Families of rows that turns and mirrors carry onto each other, the same ones carrying the whole set onto itself: the rest of each named row's family, in list order
10 families of 4 rows
Q322: | -10 | -12 |  27 |  -6 |  12 |  22 |  -2 | -36 |   5 |  11 |   1 |
Q186: |  -4 | -15 |  30 |   3 |  -7 |  11 | -15 | -37 |  -5 | -10 |   0 |
Q783: |  -3 |  23 |  23 | -21 |  10 |  12 | -30 | -17 |  -1 |   2 |  13 |
Q290: |  -6 | -16 |  14 | -22 |  -7 |  24 |  -3 | -30 |   2 |   7 | -17 |
Q232: |   1 | -17 |  15 |  19 |   2 |   6 |   9 |  10 |  -9 |  15 |   3 |
Q762: | -5 |  6 | -2 | -2 |  0 | 30 |  6 | 23 | -6 | -3 | 14 |
Q310: | -17 | -24 |  24 |  -8 |   8 |  12 | -20 | -25 |   5 |  -2 |   3 |
Q233: |  -7 |   5 |  -1 |   6 | -21 |  -3 |   5 |  18 |  10 |   7 |  -4 |
Q286: |   4 |  21 |  28 | -11 | -16 |  16 | -20 | -31 |   0 |  -5 |  17 |
Q595: | -16 |  16 |  20 | -30 |  -7 |  27 | -23 | -21 |  -7 |   8 |   6 |
Q376: |  -6 |  36 |  12 | -10 |   1 |   8 |  -4 |  16 | -12 |   7 |   4 |
Q692: |  -4 | -11 |  -1 |  12 |   2 |   1 |  16 |   8 |   1 |   3 |  19 |
Q957: | -15 |  -3 |   8 |  22 |  -8 |  15 |  18 |   4 |  14 |   7 |  -3 |
Q84: | -10 |  17 |   3 |  10 | -15 |   6 |   6 |  15 |  21 |   4 |   3 |
Q230: |   3 |  10 |  24 | -32 |  -3 |  10 | -25 | -18 | -15 |  -2 |  13 |
Q608: |   1 |   4 |  26 |  -4 |  -8 |  -3 | -12 | -42 |   2 |   4 |  -6 |
Q747: |  -4 | -24 |  18 |   6 |  -6 |  12 | -21 | -28 |  -3 |  13 |   0 |
Q515: |  -8 |  30 |  13 |  -9 | -10 |  14 |  17 |   7 |  -7 |  -7 |  20 |
Q93: |   4 |  24 |  14 |   1 | -16 |  18 |  -9 |  23 |   9 |  -5 |   9 |
Q547: |  -4 | -26 |  17 |  -4 |  -5 |  16 |  -7 | -27 |  19 |  -3 |  -5 |
Q349: | -11 | -14 |  -1 |  11 |   0 |  11 |  17 |   8 | -13 |   9 |   4 |
Q962: |   4 |  19 |  27 |  -8 | -10 |   2 | -19 | -38 |   2 |   5 |  -1 |
Q953: |   5 |  19 |  16 | -27 | -20 |  27 | -26 | -13 |   4 |   2 |   5 |
Q631: | -9 | 23 |  3 |  2 | -2 | 19 |  3 | 15 | -9 | -4 | 26 |
Q798: | -13 |  22 |  16 | -22 | -18 |  21 | -12 | -30 |  -1 |  -9 |  17 |
Q2: |  -5 | -11 |  20 |  15 |  -5 |  -5 |  14 |  12 |  13 |   2 |   3 |
Q522: |  -7 | -13 |   7 |   5 | -15 |  11 |  20 |   7 |   9 |   1 | -15 |
Q242: |  -3 |  19 |   4 |  -3 | -24 |   2 |  -6 |  22 |  -6 |  -5 |   9 |
Q166: | -2 | 27 | 14 |  7 |  4 |  0 | -8 | 19 |  7 | -5 | 11 |
Q523: |  -4 |  -9 |  31 | -28 |  10 |  18 | -17 | -23 | -11 |   2 |  -5 |
Q500: |   5 |   9 |  25 | -17 |   0 |  23 | -33 | -14 |  11 | -11 |  13 |
Q723: | -3 | 22 | -3 | -3 | -8 | 17 | 11 | 12 | -7 | 14 | 21 |
Q497: | -13 |   2 |   3 |   1 |  -3 |   1 |  22 |   4 |  -1 |  13 | -17 |
Q901: |  -7 |   3 |  35 | -23 |  14 |  27 | -16 | -26 |   0 |  -1 |   3 |
Q826: | -14 | -15 |  16 | -16 |  11 |   7 |  -1 | -33 |  -1 |   9 | -11 |
Q443: | -8 | -9 | -3 |  2 |  2 | 25 | 13 | 19 | -4 | -4 |  8 |
Q51: |   2 | -17 |  23 |  -1 | -14 |   9 |  -6 | -39 |  -4 |   9 |  -4 |
Q989: | -15 |  -9 |  14 |  12 |  16 |  -3 |  16 |   2 |   3 |   1 |  -7 |
Q633: |  -4 |  29 |  16 |  -7 | -20 |  10 |  10 |  18 |   1 |  12 |   5 |
Q202: |  -3 |  18 |  27 | -11 | -17 |  26 | -19 | -32 | -14 |   2 |   2 |

Which other rows belong to the same family as Q631? Q286, Q349, Q51
Which other rows belong to the same family as Q166? Q290, Q500, Q497
Which other rows belong to the same family as Q901? Q233, Q84, Q523
Which other rows belong to the same family as Q723? Q186, Q692, Q202
Which other rows belong to the same family as Q93? Q783, Q522, Q826
Which other rows belong to the same family as Q989? Q376, Q547, Q953

Families of rows that turns and mirrors carry onto each other, the same ones carrying the whole set onto itself: the rest of each named row's family, in list order
9 families of 3 rows
Q661: |  12 | -11 |  -1 | -21 |   4 |   6 |  -8 |  -2 | -14 |   0 | -24 |  13 |   5 |  25 |   0 |  33 |
Q291: |  23 |  14 |  -6 | -14 |  -7 | -23 |   2 |   0 |  -1 |  -7 |  -3 | -11 |  12 |  15 |  21 |  13 |
Q112: |  -6 |  -3 | -22 |   2 |  -5 |   9 |  -8 | -19 |   3 |   8 |  -9 |  -7 |  -5 |  -6 |  18 | -26 |
Q948: |  16 |   3 |   3 |   7 | -17 |  33 |   8 |  -6 |   9 | -18 |  13 |   8 | -17 |  20 |  -6 |  19 |
Q869: |  16 |  -6 |  12 |   2 |   3 |  12 |  -3 |  -9 |   2 | -11 |  24 |   3 |  -2 |  -8 | -30 |  15 |
Q790: | -12 |  -4 |   4 |   9 |  16 |  16 | -26 | -11 |   8 |  16 |   3 |  13 | -10 | -10 |  -7 |  -4 |
Q788: |  20 | -14 |  15 |  -9 |   4 |  27 |   4 | -19 |   1 | -16 |   2 |  12 |  -5 |  29 | -15 |   7 |
Q464: |   0 |  -8 | -18 |  -3 |  12 |  35 |   4 | -21 |   6 |   5 |  -3 |  -4 |   4 |  19 |  12 | -24 |
Q95: |  -7 |  -1 | -12 |  16 |  19 |  23 | -16 | -33 |   4 |  17 |   4 |  -3 | -10 |   0 |  12 |  -9 |
Q887: |   6 |   9 |  11 |  -7 |  -1 |   0 |  -7 |  -1 | -28 |  -9 |   6 |  -6 | -28 |   4 | -18 |  11 |
Q483: |  13 |  -2 | -16 | -10 |  -2 |   4 |  13 |  17 |  -6 |   9 |  13 |  -7 |  18 |  18 |  27 |  26 |
Q402: |  19 |  21 | -16 |  -1 | -13 |  16 |  16 |   7 |  10 |  -9 |  12 | -10 |   3 |  27 |  22 |  19 |
Q333: | -11 |  11 | -14 |   0 |   4 |  10 |  -7 |  -5 | -24 |   9 |   2 | -16 | -25 |  -5 |   1 | -15 |
Q258: |  11 | -24 |   9 |  -2 |  -9 |  22 |   4 |   3 |  -9 |  -4 |  14 |  16 |  -8 |  12 | -10 |  31 |
Q624: |  -1 |  20 | -11 |  -2 |  20 |  -9 | -16 |   6 |   8 |  22 |   3 |  -6 |  15 |   2 |  23 |   2 |
Q807: |  -7 | -21 | -12 | -10 |   5 |  25 | -15 | -13 | -10 |  10 | -27 |  14 |  -5 |  12 |  -2 |  10 |
Q578: |   7 |  25 |  -9 | -12 |   4 | -13 |  -1 |   9 | -27 |   2 |   5 | -22 |  -9 |   8 |  10 |   7 |
Q506: |  19 |  -1 |  21 |   6 |  12 |   7 | -13 | -24 |  -3 |  -6 |  11 |  10 | -12 |  14 | -11 |  30 |
Q771: |  25 |   9 |  -7 | -17 |  11 |   7 |  14 |  -3 |   3 |  -4 |   1 |  -9 |  21 |  38 |  18 |   7 |
Q536: | -12 | -21 | -24 |   6 |  -3 |  34 |   4 |  -2 |  -2 |  18 |   9 |   1 |  -2 |  -1 |  16 |  -4 |
Q276: |  18 |  21 |  -8 |   0 |  20 | -10 |  -5 | -11 |   1 |  10 |   8 | -15 |  14 |  19 |  29 |  21 |
Q925: |  22 |  17 |  -9 |  -7 |   8 |  -9 |   6 |   6 |   4 |  -1 |  23 | -17 |  24 |   1 |   5 |  16 |
Q253: |  14 |   9 |  21 |  -5 |  13 | -10 | -19 |   6 |   3 |   1 |   8 |  12 |   2 |   8 |  -9 |  28 |
Q328: |  -1 |   7 | -24 |  11 | -12 |  39 |   9 |  -9 |  13 |   0 |   8 |  -6 | -11 |  12 |  17 |  -7 |
Q773: |  14 | -12 |  16 |  -2 | -14 |   3 |  -9 | -18 |  -2 | -18 |  -3 |  14 | -18 |   4 | -16 |   8 |
Q272: |  -4 |   1 | -21 |   8 |   9 |  19 |  -2 | -12 |   7 |  11 |  18 | -13 |   7 | -17 |  -1 | -16 |
Q236: |  -1 |  -5 | -25 | -18 |   9 |   9 |  -7 |  -2 | -10 |  16 | -27 |   0 |  14 |  19 |  22 |  13 |

Which other rows belong to the same family as Q536? Q483, Q258
Which other rows belong to the same family as Q771? Q788, Q464
Which other rows belong to the same family as Q773? Q291, Q112
Which other rows belong to the same family as Q253? Q790, Q624
Which other rows belong to the same family as Q276? Q95, Q506
Which other rows belong to the same family as Q869? Q925, Q272

Families of rows that turns and mirrors carry onto each other, the same ones carrying the whole set onto itself: the rest of each named row's family, in list order
3 families of 5 rows
Q180: |   5 |  16 |   7 | -16 |  28 | -17 |  11 |   3 | -11 |  17 | -13 |  -2 |  19 |  18 |  23 | -13 |  18 |  11 |
Q866: |   6 |   2 |  10 |  -2 |   1 | -18 |  24 |  -7 | -17 |  18 | -15 |  42 |  -4 |  26 |  19 |  16 |  24 | -10 |
Q805: |  -5 |  19 |  11 | -35 |  13 |  -8 |   9 |  -3 | -20 |   9 | -21 |  10 |  19 |   3 |  39 | -20 |  12 |  14 |
Q619: |  12 |   8 |  13 |  -2 |  -5 |  -2 |  22 |  -9 | -21 |  16 | -22 |  39 |   8 |  24 |  22 |  22 |  28 |  -9 |
Q82: |   6 |  21 |   3 | -47 |  29 | -18 |   4 | -49 |  -3 |  14 | -18 |  18 |  28 |  29 |  37 |  37 |   5 | -23 |
Q645: | -15 |  20 |  11 | -46 |  37 |   1 |  33 | -34 | -19 |  19 | -20 |  10 |  15 |  -5 |  51 |  14 |  -3 |  -1 |
Q872: |  26 |  -3 |  11 | -20 |  26 | -19 |   2 | -27 | -14 |  18 | -47 |  35 |   3 |   9 |  10 |  27 | -17 | -16 |
Q269: |  25 |  -3 |   6 | -17 |  30 | -32 |   3 | -25 |  -2 |  21 | -37 |  36 |   1 |   9 |  13 |  20 | -14 | -26 |
Q144: |  23 |   8 |   4 | -17 |  16 | -19 |   0 | -15 | -23 |  19 | -50 |  44 |   2 |  10 |  34 |  29 | -15 | -24 |
Q893: |  -7 |  12 |  25 | -41 |  36 |  -1 |  45 | -27 |  -5 |  17 | -12 |  18 |  27 |  -6 |  38 |  16 |  -5 |   2 |
Q362: |   9 |  18 |  14 | -26 |  20 | -10 |   9 |   5 | -17 |  10 | -20 |  -1 |  33 |  16 |  22 | -11 |  11 |  11 |
Q87: |  -5 |  12 |  21 | -34 |  43 | -18 |  45 | -22 |  -1 |  29 |  -9 |  12 |  22 |  -5 |  42 |  14 |   1 |   5 |
Q803: |   3 |  20 |   0 | -39 |  37 | -27 |  12 | -36 |   2 |  23 | -11 |  16 |  25 |  25 |  40 |  38 |   4 | -31 |
Q824: |  12 |  26 |  -2 | -38 |  33 | -14 |   3 | -49 | -11 |  22 | -36 |  20 |  19 |  16 |  54 |  32 |   1 | -25 |
Q162: |   8 |  15 |   7 |  -4 |  -7 |   2 |   9 |   3 | -18 |   8 | -26 |  40 |   3 |  13 |  34 |   7 |  18 | -13 |

Which other rows belong to the same family as Q824? Q805, Q645, Q144, Q162
Which other rows belong to the same family as Q180? Q866, Q269, Q87, Q803
Which other rows belong to the same family as Q872? Q619, Q82, Q893, Q362

